In the rows, 128 means zero.
The same turns and mirrors carry the whole set onto itself and the rows of a family onto each other. Which other rows belong to the same family as each row named below? List them in the order they appear above.
These 32 rows form 4 families of 8 rows each.
Q_839: [ 81 170 135 146 172 135 139 157 109 107 110 147]
Q_18: [ 81 165 135 140 169 139 141 164 101 103 111 152]
Q_937: [ 78 147 147 116 130 158 125 184 107 139 115 135]
Q_67: [157 111 118 135 134 116 123 155  88 140 134 136]
Q_358: [145 124 147 120 122 143 108 128  92 120  84 132]
Q_35: [ 88 137 127 140 156 150 126 155  89 138 151  97]
Q_122: [ 82 168 131 143 175 141 141 160 105 105 113 151]
Q_737: [134  97 119 136 133 143 131 136 149 114 133 149]
Q_747: [139 141 111 138 112 135 138 115 110 100 101 148]
Q_833: [136 136 112 133 111 140 138 122 101  95 101 153]
Q_353: [124  90 139 126 111 128 131 156 124 101 124 148]
Q_109: [ 98 146 155 128 186 158 125 138 107 110 149 153]
Q_681: [ 87 132 127 136 154 153 125 161  79 133 150 105]
Q_534: [ 80 168 138 143 168 133 140 162 103 103 108 146]
Q_731: [151 123 123 122 141 172 113 118 100 123  95 145]
Q_224: [ 83 158 145 123 135 149 124 172 129 151 116 124]
Q_240: [153 130 136 126 135 149 108 115 112 129  89 129]
Q_364: [137 138 114 134 108 132 137 120 104  97  99 149]
Q_339: [128  87 121 128 125 151 134 150 126 102 133 160]
Q_76: [ 89 134 123 139 158 158 126 156  87 137 152 103]
Q_652: [ 87 156 130 126 148 173 128 166 132 153 124 136]
Q_648: [ 97 155 167 131 182 136 122 135 118 115 142 137]
Q_217: [160 111 113 136 141 120 123 152  97 144 136 134]
Q_272: [ 90 148 178 124 166 130 121 149  99 106 136 138]
Q_638: [ 82 144 132 117 142 180 132 178 109 142 123 147]
Q_252: [137 139 106 136 115 142 138 116 106  97 101 152]
Q_159: [ 86 136 132 139 152 146 124 160  84 135 150  96]
Q_242: [130 101 137 133 120 119 128 142 145 113 125 139]
Q_756: [ 91 140 167 121 173 150 127 152  88 101 143 154]
Q_425: [158 109 109 135 142 128 125 153  91 141 138 141]
Q_809: [145 117 134 117 127 164 113 131  82 114  91 147]
Q_498: [156 107 113 133 136 124 125 158  85 139 135 142]

The rest of the family of Q_809: Q_358, Q_109, Q_731, Q_240, Q_648, Q_272, Q_756
The rest of the family of Q_638: Q_937, Q_737, Q_353, Q_224, Q_339, Q_652, Q_242
The rest of the family of Q_839: Q_18, Q_122, Q_747, Q_833, Q_534, Q_364, Q_252

The same turns and mirrors carry the whole set onto itself and the rows of a family onto each other. Which other rows belong to the same family as each row named below? List them in the order they appear above.
These 30 rows form 5 families of 6 rows each.
Q_81: [110 117 137 162 145 166 118 119 112 104 177  94 141 176 164 123 138  86
 136 117 123  99 120 159  96 129 111 151 105  81 146 131 139 125  75 162
 128]
Q_542: [132 146 123 115 160 172 125 124 128 131 154 132 101 128 117  85 121 139
 136 131 137 134 129 134 132 153 143 127 104 145 145 103 148 103  66 110
  75]
Q_692: [112 149 142 156 158 128  62 132  86 119 137 144 154  97 139 132 134 127
 121 153 124  97 121 129 130 137 124 144 112  92 172 140 131 132  83 133
 112]
Q_976: [142 138 110  94 110 117 137  89 131 138 147 135 126 137 118 115 141 137
 105 118 122 111 126 170 104 169 136 106 128 111 145 177 121 112 112 143
 127]
Q_662: [142 147 115  95 116 115 123  76 137 136 141 130 139 128 113 111 152 124
 108 127 109 109 125 178 103 166 126 115 128 115 141 167 130 104 107 138
 135]
Q_792: [124 142 126 102 155 178 129 130 135 122 162 115 111 125 128  89 115 139
 133 134 149 144 130 119 133 148 143 136 117 132 120 106 137 107  73 109
  73]
Q_113: [129 132 124 115 156 176 125 125 141 132 153 123 114 118 125  87 104 150
 155 131 143 140 130 134 123 144 144 134 111 128 137  97 137 111  83 110
  70]
Q_758: [107 151 135 161 161 124  64 133  89 113 154 151 160 109 145 132 120 122
 128 145 113  97 117 123 132 138 118 164 130 104 167 148 140 121  89 130
 118]
Q_90: [148 162  86 133 102 151 109 131 143 114 149 150 111 145 151 138 137 104
 123 128 114 165 116 125 101 143 101 152 161 118 151 108 131 143 109 110
 159]
Q_65: [134 151 115 138 100 157 122 131 143 113 156 145 105 147 151 137 139 106
 115 128 125 157 110 114 109 136  97 152 168 109 151 116 125 126 119 104
 163]
Q_102: [136 153 128 106 156 165 126 120 117 127 159 124 108 120 123  86 125 136
 145 135 153 144 130 140 131 141 142 137 115 140 128  99 152 114  77 106
  69]
Q_173: [135 147 116  96 111 110 131  88 131 141 140 145 133 134 110 101 149 124
 111 136 114 104 123 178  96 164 117 120 126 114 127 157 122 128 111 140
 143]
Q_261: [126 136 116  99 114 117 139  81 128 139 143 138 136 139 119 113 142 120
  91 121 123 105 126 176 104 181 124 117 136 120 144 162 123 116 122 144
 134]
Q_39: [110 108 132 163 152 152 119 114 102  96 179  89 135 170 172 122 136  95
 128  98 138 129 120 157 101 130 117 149 102  95 133 142 125 132  84 158
 123]
Q_370: [140 150 109 136 100 157 119 114 139 121 134 142 106 144 140 136 143  95
 120 119 113 147 120 123 113 148 116 150 166 107 154  91 140 133 131 118
 160]
Q_922: [130 131 121 138 171 190 133  96  77 116 121 143 149 134 166 152 116 120
 115 132 134 127 131 150  94 125 127 118 148 139  92 121 144 125 124 126
  93]
Q_378: [113 109 141 153 144 157 110 115 113 105 172  86 136 157 162 110 139  77
 127 115 137 121 118 160 100 116 102 149  99  97 137 140 129 140  77 168
 122]
Q_565: [120 143 138 104 157 172 118 130 129 131 166 126 102 121 122  90 110 155
 141 130 140 135 129 126 124 133 142 131 109 134 136 108 150 103  73 107
  82]
Q_7: [119 149 148 161 154 121  60 140  81 132 148 135 154 105 136 149 119 110
 129 136 118  99 122 128 127 135 126 156 124 112 170 148 131 122  88 140
 117]
Q_189: [127 152 128 165 161 117  75 135  76 121 146 147 147 109 145 124 128 120
 120 151 130  92 108 129 132 127 111 154 115  99 164 147 130 124  80 139
 115]
Q_957: [107 150 131 166 147 120  54 126  87 121 141 150 150 102 135 134 122 127
 122 126 123  96 117 131 139 129 122 153 118 101 172 153 142 132  94 134
 114]
Q_313: [113 109 128 159 144 159 122 129 113  96 169  91 135 169 163 107 147  93
 125 116 136 113 128 151  94 124 117 140  95  80 142 144 124 134  77 157
 121]
Q_343: [120 122 117 132 165 186 128  87  81 110 131 157 140 136 162 153 105 134
 120 125 121 132 126 148  97 129 108 122 148 141  94 126 152 135 126 113
  89]
Q_446: [147 120 115 135 180 187 134  96  79 112 134 141 140 135 153 161 109 114
 124 133 124 120 131 141  97 131 128 104 150 129  99 120 153 122 117 112
  82]
Q_277: [133 122 114 134 172 174 128  91  67 115 126 151 141 139 151 149 115 124
 104 122 123 126 138 150  92 126 123 115 144 147 110 126 160 123 120 110
  77]
Q_37: [117 111 136 160 144 156 117 122 110  93 170  93 151 179 167 111 140  80
 138 117 126 122 104 158  93 126 114 154 112  90 130 143 134 124  81 154
 125]
Q_863: [136 145 107 148  99 155 126 131 138 122 144 153 106 146 151 134 140 100
 114 128 125 155 114 133 102 152 100 150 171 115 149  94 142 126 123 116
 152]
Q_962: [132 122 124 125 181 178 135  92  76 115 129 157 141 134 165 151 108 122
 125 134 127 131 133 159  87 129 111 118 138 145 115 121 145 123 127 108
  88]
Q_727: [136 151 111 138  94 151 112 122 141 117 150 147 111 137 137 133 142 112
 123 135 106 157 126 116  97 130 110 159 167 115 152 104 135 128 122 105
 161]
Q_271: [134 152 110  87 116 118 132  92 139 137 133 131 139 140 114 120 134 117
 100 114 120 101 112 172  99 170 117 111 134 112 150 166 131 118 113 140
 129]

The rest of the family of Q_81: Q_102, Q_173, Q_370, Q_189, Q_446
The rest of the family of Q_343: Q_976, Q_65, Q_39, Q_565, Q_957
The rest of the family of Q_378: Q_113, Q_90, Q_7, Q_962, Q_271
The rest of the family of Q_922: Q_542, Q_692, Q_662, Q_37, Q_863

